In the rows, zero is written as 128.
The rows of X fall into 4 groups, which share some directions, and each row is roughly a mix of its group's hidden directions.
X, 165 rows:
[[143  94 126 144 157 158 146  99 100 107 131  97]
 [108 169 121  90 121 140 118 156 121 142 161 154]
 [140  90 137 121  82 114 135 118 106 162  98 134]
 [157 131  99 179 144 126 139 139 103 118 161 138]
 [172 150 124 147 149 111 101 120 112  88 149 120]
 [109 127 132  84 125 112 132 167 101 129  91 106]
 [122 139 132 140 145 105 103 163 133  94  91 161]
 [ 74 105 126 124 129 112 117  90 122 152 157 123]
 [112 114 125 144 101 159 105 118 160 144  99 168]
 [120 111 155 125  79 120 131  99 115 101  93 116]
 [109 183 134 120 152 116 114 158 130 144 136 160]
 [102 154 146 140 119 122 157 139 146  91 161 160]
 [145 134 105 165 126 108 183 143 114 150 125 122]
 [141 134 152 152 121 117 114 102 142  81 167 146]
 [115  88 129 115 143 144 122 105 146 178 144 105]
 [133 155 124 119 153  90 178 154 150 131 127 117]
 [134 164 143 133 134 136 155  96 129  93  86 112]
 [144 145 168 127 156 122  94 120 119  93  96 143]
 [ 84 102 133 137 117 116  98  96  95 135 123 155]
 [144 118 107 152 146  87  84 149 141 126 129 156]
 [111 167 137 124 157  82 125 132 122 127 170 137]
 [164 118 140 149 143  80 127 147 106 164 134 132]
 [142 103 102 182 102 157 143 114 116 128 115 132]
 [160 123 102 173 144 135 104 152  93 131 116 138]
 [110 107 115 116 131  88 105 144 138 117  90  88]
 [142 146 145 112 145 148 127 140 167 103 154 172]
 [149 119 130 129 176 158 134 161 155 152 108 117]
 [ 87 141 132 130 136 110 150 113 174 163 129 146]
 [126 121 127 123  90 172 105 159 164 133 111 120]
 [160 112 125 151 159  91  97 133 117 165 121 128]
 [141 156 129 148 123 144 163 163 156  99 113 155]
 [124 158 116 126 100 147 120  96  78 124 155 115]
 [136 101 143 110 150  78 156 145 151 149 122 110]
 [184 164 142 142 150 122 146 143 149 121 135 111]
 [ 85 153 150  94 148 159 129 150 133 142 139 148]
 [163 186 139 107 137 128 110 148 114 106 133 131]
 [ 96 139  86 127 123 126 119 126  87 147 167 134]
 [ 88  86 123 131 130 108 141  92 148 157 136 114]
 [145  87 150 128 159 126 144 107 132 118 177 122]
 [114 126 117  98 149 120 150  86 162 148 114 159]
 [158 161 137 180 118 119 136 158 109 121 146 124]
 [128  99 141 143 111 167 169  99  98 130 139 116]
 [128 172  99 160 135 132 127 163  98 102 136 136]
 [145 151 113 170 172  97 105 116 118 134 116 129]
 [107 105 155 147 184 112 107 116 137 143 127 148]
 [124 129 147 126  95 164  97 169 104 155 133 129]
 [120 145 121 103 161 148 114 149 153 179 133 146]
 [107 131 128 107 155 118 116 124 149 112 125 192]
 [136 164 143 121 118 130 158  92 141  89 129  94]
 [115 159 101 154 176 144  99 135 125 103 133 119]
 [ 92 105 146  86 118 159 116 152 143 137 104 140]
 [ 82  72 131 120 119 143 118 119 137 152 117 131]
 [167 127 126 124 105 147 156 122 132 165 159  95]
 [151 138 150 144 119 178 114 124 171 127 136 154]
 [135  83 102 107  95 135  89 113 112 126 112 131]
 [165 142  98 136 127 165 107 138  97 129  96 114]
 [110  85  95 108 118 137 117 167 131 161 134 138]
 [142 147  95 166 160 151 119 143 110 151 111 151]
 [109  99 122 130 148 128 112  84 136 168 141  97]
 [118 147 153  96 147 127 115 179 135  98 131 150]
 [115 159 127 113 173 160 126 114 112 111  93 145]
 [142 101 122 113 104 178 127 140 121  96  97 113]
 [137  98 164 142  91 125 109 102  92 142 110 129]
 [107 149 100 142 157 152 115  86 120 125 106  97]
 [179 155 156 141 118 104 156 110 128 125 103 122]
 [112 138 127 120 106 131 189 121 145 146 155 101]
 [161 149 129 161 145 138 131 123 122 137  80  93]
 [123 142 139 145 127 105 106  95 168 144 111 171]
 [143  77 112 158 109 134 135 110 109 160 111 113]
 [133 131 137  90 153 135 109 119 179 119 160 109]
 [138 124 144 118 115 106 127 160 129 122  80  81]
 [127 114  86  88 124 164 131 122 129 157 131  96]
 [149  98 160 102 125 112 116 113 143 108 135  80]
 [ 95 153 132 107 132 145  86 122 105  97 159 137]
 [130  98 173 143 152 105 126 151 129 111  94 151]
 [152 116 104 176 123 125 173 147 110 111 127 124]
 [124 132 159  82 146 136 137 124 132 106 180 127]
 [117 127 112 128 147 155 120  83 127 184 125 123]
 [139 100 112 162 109 130 160 159  98  98 115 123]
 [137 101 128 169 135 109 125  84 121 138 102  97]
 [119 139 149  96 167 121 161  94 150 107 144 132]
 [126  84  93 159 120 135 152 108 106 116 130  98]
 [153 132 140 173 138 175 117 140 122 104 124 153]
 [115 129  97 132 122 160 102 107  80 104 141 108]
 [119 131 128 121 176  94 159 136 162 128 106 149]
 [145  94 158 129 113 157 123 140 125 113 103  81]
 [150 163 145 124 133 173 153  96 133 143 102 121]
 [101 124 153 140 133 172 101 121 110  86 115 111]
 [114 134 128  86 122  84 151 142  99 142 116  98]
 [121 136 102 126  98 188 120 111 106 115 112 118]
 [154 122 119 145 116 101 148 159 135  96 143  83]
 [126 118 166 161 131 136  91 136  96  95 110 135]
 [126 158 133 127 129  79 136  88 132 158 150 142]
 [140 114 133 124 151 187 113 147 147  94 141 137]
 [103 109 101 108 162  93 122  97 139 118 158 133]
 [140 140 108 150 117 117  93 116 101 164 168 145]
 [121 108 133 126 124 138 126 184 117 106  89 157]
 [ 98 145 113 115 121 116  88 149 101 152 104  96]
 [154 118 150 131 149 171 122 159 118  97 110 100]
 [155  97 126 128 106 132 140 129 146 176 164 108]
 [102 176 122 115 124 148 106 134  88 117 153 140]
 [ 82  80 126 124 137 139  99 149 126 105 126 112]
 [153  92 131 127 117 136 104  98  93  87 114 120]
 [100  66 117 107 108 126 128 141 129 135 106 107]
 [151  79 156 157 104 120 139 111 135 150 133 107]
 [119  92 172 111 136 157  94 133 117 125 112 103]
 [152 132 155 135 112 129 163  91 114 116 158 164]
 [164 152 162  87 125 123  99 145 126 153 113 133]
 [111 145  86 139 178 123 115 105 139 155 142 123]
 [130 156 175 125 164 151 130 129 141 155  97 124]
 [119  85 158  95 128 111 150 147 163 140 111 124]
 [116 110 154 126  98 145 117  72 109 144 132 108]
 [129 139 124 157 161 143 112 113 124 110 152 183]
 [128  94 143 157  87 142 113  91 109 134 148 142]
 [117 178 122 116 152 113 131 153 107  94 157 129]
 [151 119 154 129 122 187 122 155 139 115 102 118]
 [152 128 119 122 116 142 146  94 146  76 128  93]
 [105 103 100 130  96 115 117 111 131 161 117  84]
 [107 103 107 138 106 130 116 166 142 104  90 157]
 [154 156 148 117 144  83 164 142 111 111 146 117]
 [129 117 129 124 168 164 100 134  96 116 124  87]
 [134 118 149 127 178 167 130  96 118 139 105 146]
 [109 146 122 111 127 198 136 108 126 140 112 128]
 [150 152 139 137  81 118 136 127 176 149 143 121]
 [184 150 115 128 113 122 157 147 137 126 106  98]
 [145 129 112 148 119  96 162 137 145  96 170 146]
 [114 111 107 176 118 138 145  84 160 125 129 135]
 [123  79 132 107 123 139 128 106 155 136  98  89]
 [ 94 155 114 143  90 152 162 149 107 133 121 112]
 [118 119 131 149  97 126 102 119  84  92  97 116]
 [ 92 138 104 105 122 181 133 141 139 117  98 126]
 [143 137 152 153 123 124 123 156 128 154 171 170]
 [103 106 156 125 144 155 117  80 137 137 139  95]
 [ 97  94 157 143 152 116 103 147 117 104 110 154]
 [ 96 153  96 107 113  99 131 137 110 146 166 147]
 [121  98 138 113  75 162 123 137 100 132 104 132]
 [143 146 131 132 180 137 144 127 151 168 112 154]
 [ 94 151 123  91 124 149  89 155 115 151 114 134]
 [119 108 131  91 168 126 139 148  91 102 113 107]
 [149 172 143 117 105 144 127 121  98  94 102 108]
 [114 154 112 139  92  94 128 103 128 174 145 130]
 [165 124 177 147 105 122 127 146 132 146 159 108]
 [149 113 114 188 118 110 149  97 118 126 142 119]
 [ 97 159 151 143 169 121 126 137 135 108  87 138]
 [123 120 106 180  93  96 118 118 129 143 103 119]
 [111 152 100 118 127 172 132 105 114 162 109 155]
 [133 153 130 130 156 107 157 115 130  92 169 157]
 [144 127 170  93 136 115 122 144 172  99 124 136]
 [143 148 119 149 162 103 132 122 153 150 131 178]
 [135 143 124 159 114  82 130 141 121  84 154 144]
 [145 119 153 124  84 121 110 160 119 122 168 103]
 [120 102  76  96 107 158 114 123 106 128 132 117]
 [ 91  94 100 124 121 114 120 144 131 113  90 160]
 [115  79 161 118 110 137 138 143 167 128 110 149]
 [ 99 104 141 134 146  89 107 139 129 130 159 169]
 [134 101 144 114 126 146 144 178 155 103  98 140]
 [145 173 150 117  78 146 140 136 107 131 141 137]
 [130 111 125 108 146 169 162  91 104 113 150 117]
 [105 108 111 125 147  75 110  96 156 124 118 130]
 [105 100 127  94  87 137 137 104 134 156 159 123]
 [109 107  93  98 121 130 140 141 156 119 149  83]
 [149 149  99 177 163 146 138 131 106 131 108 125]
 [174 101 146 156 116 120 116  91 113 118 102 132]
 [148 129 181 140  98 114 141 129 117 103 164 123]
 [153 111 127 151 139 109 100 108 124 173 157 103]]

Here is one row of each group, with its name. Which group are the others in?
[106 140 104 111 134  67 145 135 111 121 149 145]
B
[137 166 144 137 121 160 133 125 121 168  90 154]
A
[108 154 167 126 128 158 132  86 128  92 138 122]
C
[106 111 145 121 121 105 182 151 132  98 154 126]
K

[116 189 100 112 117 143 127 145 107 112 116 147]
A
[106 160 139 110 111 110 112 110 117 181 104 133]
B
[179 148 141 132 121 142 114 119 146  77 126 129]
K
[150 149 145 109 124 158 120 149 162  85 106 142]
K
[151 143 143 104  92 131 165 131 130 155 128 170]
C
[109 115 136  75 178 137 127 128 109 113 121 136]
B
[106 117 146  97 117 174 130 147 147 126 169 138]
C
[131 106 152 103  84 168 107 105 131 140 111 131]
K
[141 134 146 114 170 169 119 152 124  91 138 146]
B
[159  90 137 108 142  97 153 137 148 125 111  93]
K
[108 126 105 105 154 165 140 115 160 142 137  89]
C
[161 157 150 123 108 176 140 134 130 105 129 100]
C
[170  98 153 159 126 144 113 142 113 152 157 117]
A
[138 171 141 136 125 134 117 149 109  82 156 154]
K
